rotation steps, each row followed by its count of steps:
The counts run from 0 to 167.
[129  85 123 138 129 152 112 151 124 134  77 169 109 124 121 172 119 119
 160 146 103 123 142 129 117 141 117 112 110 152 124 145 123 135 144 147
 120 114 159  91 110 158  86 135 180  94 110 136 195 119 148 166 172 168
 180 170] -> 21
[164 116 112 149 151  98 153 101 116 152 127 120 124  99 107 193  85 139
 134 137  88 110 122 160 112 103  98 102 169 133 135 134 179 129 152 169
 158 141 123 147 136 123  91 119 133 113 133 165 148 148 166 195 160 130
 113 111] -> 5
[129 113 100 145 122 142 162 111 126 191  76 114 112 108  88 163 147 152
 112 121 164 100  92 127 113 124 112 110 148  65  92 104 139 109 145 156
 132 136  83 151  95  89 100 137 146 169 110 136 137 113 109 140 165 135
 150 156] -> 38
[126 131  92 127 115 113 146 114 124 144 112 102 163 108 118 189  77 130
 124 123 140 122 116 153 116 129 130 120 173 122 114  86 166 151 168 175
 165 165 136 182 132  99  98 115 112 156 150 146 104 116 113 162 155 120
 150  83] -> 164
[123 175 125 145 163 127 172  98 118 191 146 138 145 129 125 146 123 119
 158 106 142 116 113 116 100 128  98 108 166 147 118 131 127 127 160 115
 141 163  62 168 138  71  92 149 150 156  97 144 122 125  96 128 108  98
  95 148] -> 103
[110 126 135 149 106 128 119 152 109  99  98 149 139 125 120 152  97 106
 136 124 145 120 118 147 127 127 176 121 112 197  88 110 173 140 142 191
 170 164 132 155 143 154  92 126 157 100 125 143 110  82 138 157 146 116
 164 127] -> 52
[105 132 142 138 104 139 174 136 153 121 109 124 138  74 159 170  89 135
 128 179 140 101 140 128 143 132  95  83 161 103 118 138 135 122 119 136
 144 160 178 160 133 113  88 125 127 146 115 135 166 100 100 145 175 156
 180 142] -> 31
[ 85 134 170 148 130 126 124 123 121 144  91 141  87 109 124 160  93  87
 137 112 130 108 120 112 159 109  67 137 110 112  86 139 153 143 107 152
 172 136 117 125 162 134  46 157 138 108  79 131 140  90 130 118 112 119
 152 163] -> 141
[115 147 154 151 149 142  95  97  89 171 143 146 138 143 119 166 105 141
 158 119 143  99  76 124  93 103 122 110 158 185 132 153 139 132 136 150
 156 116 107 122 162 142  84 147 180  85 115 159 160 107 156 186 128 121
 129 133] -> 110
[138 113 102 113 181 136 157 152 131 170 106 109 122 124  85 194  77 122
 127 104 118 124 132 142 101 153  77 153 107  88 131  91 156 151 192 128
 135 110 104 119 129 120  98 152 100 129 136 145  99 146 133 145 152 135
 122 115] -> 70
[127 120  98 112 197 138 141 169 131 153 129 136 116 120 102 183  85 131
  92 133 173 116 119 103 101 148  95 141 102 144 136 100 165  96 191 123
 134 141  92 120  93 120 102 128 121 129 125 121 118 167 130 149 180 151
 103 117] -> 65
[ 87 130 107 144 120 163 153 182 129 146  98 162 137 132 118 108 150 119
 135 145 193 125 120  97 134 162 138 118 128 144 109  95  92 129 135 112
 113 150 106 129 132 113  70 166 148 152 100 107 114 103  75 125 162 134
 182 184] -> 150
[169 120 115 163 172  78 172 127 104 161 135 139 118 112  93 161  97 115
 127 109 108 124 135 149 113 112  79 119 141 116 120 120 175 135 156 143
 151 141  65 134 127 113  80 159 129 127 107 165 113 182 159 147 134 116
  75 147] -> 7
[118 178 127 128 125 127 151  98 146 134 147 142 122  74 134 197  97 121
 125 157 117 114 148 108  80 129 131 111 120 175 117 170 139 124 122 125
 178 164 163 176 158 128 102  94 113 142 144 126 169  99 104 135 160 138
 131 151] -> 94
[109 134 145 139 142 135 157 179 119  95 137 161 161 142 156 120  85  93
 122 133 175 144 136 124 119 154 153 127 114 220  76  95 170 130 167 158
 146 170 111 168 121 117 102 126 144 108 105 138 105 117 116 126 129 106
 144 149] -> 56
[123 131 115 160 119 128 188 151 151 155 100 128 113  72 120 154 137 140
  99 171 150 108 132 120 141 132  91  89 154  69 114 119 126 105 129 115
 140 159 103 151 114  96  87 145 109 174 108 129 125 131 106 137 185 158
 150 161] -> 33
[132 124 166 153 130 135 129 141  95 122 151 147 164 148 119 150  85 111
 155 129 125 122 131 141  89 133 140 105 144 179 112 139 149 173 156 147
 147  99 133 118 161 150  76 137 180  67 120 181 145 119 153 171 134 105
 143 162] -> 115
[116 133 139 113 196 143 144 149 144 149 155 124 121 119 110 180  60 122
  86 123 176 125 117  91 105 151  74 159 107 151 116 111 171 110 180 124
 148 124  96 124 113 122 101 118 116 114 122 131 126 168 137 134 157 139
 100 121] -> 66
[114 115 116 159 124 149 151 165 119 151  37 161  90 115 104 144 156 110
 149 113 122 115 126 153 140 122 113 116 103  89  94 116 128 149 137 140
 139 145 104 123 131 127  73 182 154 142  90 132 121  79 114 126 137 135
 179 166] -> 144
[102 146 135 145 113 152 142 161 142 131 149 142 130 112  89 153 123 133
  57 132 213 106 110  76  89 161 139 125 111 156  86 122 140 112 139 122
 159 133 118 148 121 127  81 110 130 137 125 133 122 130  98 123 181 143
 138 181] -> 156
[155 125  84 130 135 109 139 121 122 159 161 127 173 113 115 188 102 152
 139 156 122 122 135 134  79 141 133  89 185 158 157 123 134 134 168 140
 145 137 146 147 130 107 102 104 125 124 155 160 151 162 138 192 185 147
 126 116] -> 0
[121 114 136 102 177 153 133 117 142 152 115  97 139 116 120 212  46 122
 118 126 140 115 114 127 101 139  88 149 115 127 117 112 176 137 187 156
 161 109 145 138 126 131 119 109 125 109 139 147 150 125 151 157 156 135
 134 101] -> 68
[ 89 127 162 136 106 176 150 142 122 129  78 142 141 128 151 133 103 103
 159 144 158 120 122 119 142 129 132 113 127 148  77 117 125 152 127 159
 127 142 138 152 155 125  80 151 168 120  81 124 158  64 108 124 125 122
 206 172] -> 147
[126 125 108 140 182 124 173 131 106 162  97 124 100 116 118 141  81  82
 151 158 124 143 130 115 139 130  87 168 113 108 148  94 131 150 129 120
 130 120  83 109 177 129  52 187 106 148 111 107  87 119 133 137 126 115
 130 142] -> 76
[ 89 110 120 141  98 168 142 149 124 131  58 152 146 122 147 137 134 121
 162 148 154 120 119 143 137 142 146  97 130 135  97 107 114 145 139 151
 109 142 146 139 135 124  91 155 163 140 100 115 151  59 104 150 149 137
 215 154] -> 148
[174 105  84 155 158  85 157 110 119 155 120 143 114 103  90 183 104 134
 136 126  89 120 126 160 110 115  95 110 148 119 126 129 176 139 160 159
 148 143  90 144 126 109  91 141 125 116 125 171 123 164 158 176 156 131
  92 123] -> 6
[104 117  90 136 103 161 127 155 136 136 100 147 135 112 100 163 145 150
 106 158 186 105 107 104 104 156 162 100 138 144 120 109 114 108 147 141
 132 136 148 138 106 131  95 123 141 158 145 112 139 100 102 164 207 167
 178 157] -> 154
[125 145  89 156 161 127 128 116 101 209 119 149 132 138 101 153 158 146
 172 119 142 103  87 128 105 120 111 106 164 144 164 125 117 124 153 114
 133 141  71 131 136 106  87 170 159 146 113 135 120 135 120 182 146 127
 109 130] -> 107
[109 146 137 158 123 130 196 132 145 151 123 126 109  83 127 149 117 134
  92 159 182 100 123 103 138 136  73 112 144  86  95 130 137  93 118 124
 150 150  87 161 118  91  76 139 113 161  93 122 132 129  91 119 163 137
 135 173] -> 34
[105 111  96 135 121 106 107 132 139 177  64 142  94 101 105 193 106 113
 147 105  96 113 121 135 171 119  68 126 135  78 133 124 132 136 123 150
 149 144 148 115 135 119  60 156 128 128 104 134 146 124 128 159 159 165
 161 133] -> 138
[126 106 116 143 113 139 168 192 153 120  89 151 136  98 127 174 118 135
 135 147 107 127 177 139 123 159 105  91 137  94 118 117 119 156 148 115
 120 139 174 127 119 113  89 136 132 145 121 145 148 122 100 134 191 173
 178 168] -> 27
[104 112  97 145 139 108 116 152 132 176  65 155  77 105  87 175 123 102
 134  97 111 117 129 121 159 126  70 132 123  73 125 123 124 133 124 122
 154 137 114 107 140 114  48 172 120 136  91 137 118 131 127 143 151 156
 142 156] -> 139
[126 106 142 130 104 147 151 169 149 121  97 146 148  99 140 181  93 126
 140 149 112 126 176 142 116 151 112  94 127 119  95 138 125 161 153 131
 133 128 192 134 128 126  97 123 148 111 121 145 179 104 111 142 174 162
 187 162] -> 26
[157  93 123 144 156 113 157  94 105 154  93 132 141 130 141 159  83 111
 189 132  81 125 123 181 136  99  90 111 156 139 121 119 170 153 158 183
 134 147 107 151 129 111 101 155 161 102  95 159 159 129 163 163 120 117
 137 117] -> 10
[ 96 111 107 126 101 129 111  85 122 187  80 106 147 132 105 180 115 141
 149  91 157 109  75 135 122 122 134 122 174 106  97  99 127 144 139 166
 139 126 133 153 136  96  74 122 159 146 122 141 154  95 112 157 143 113
 179 131] -> 42
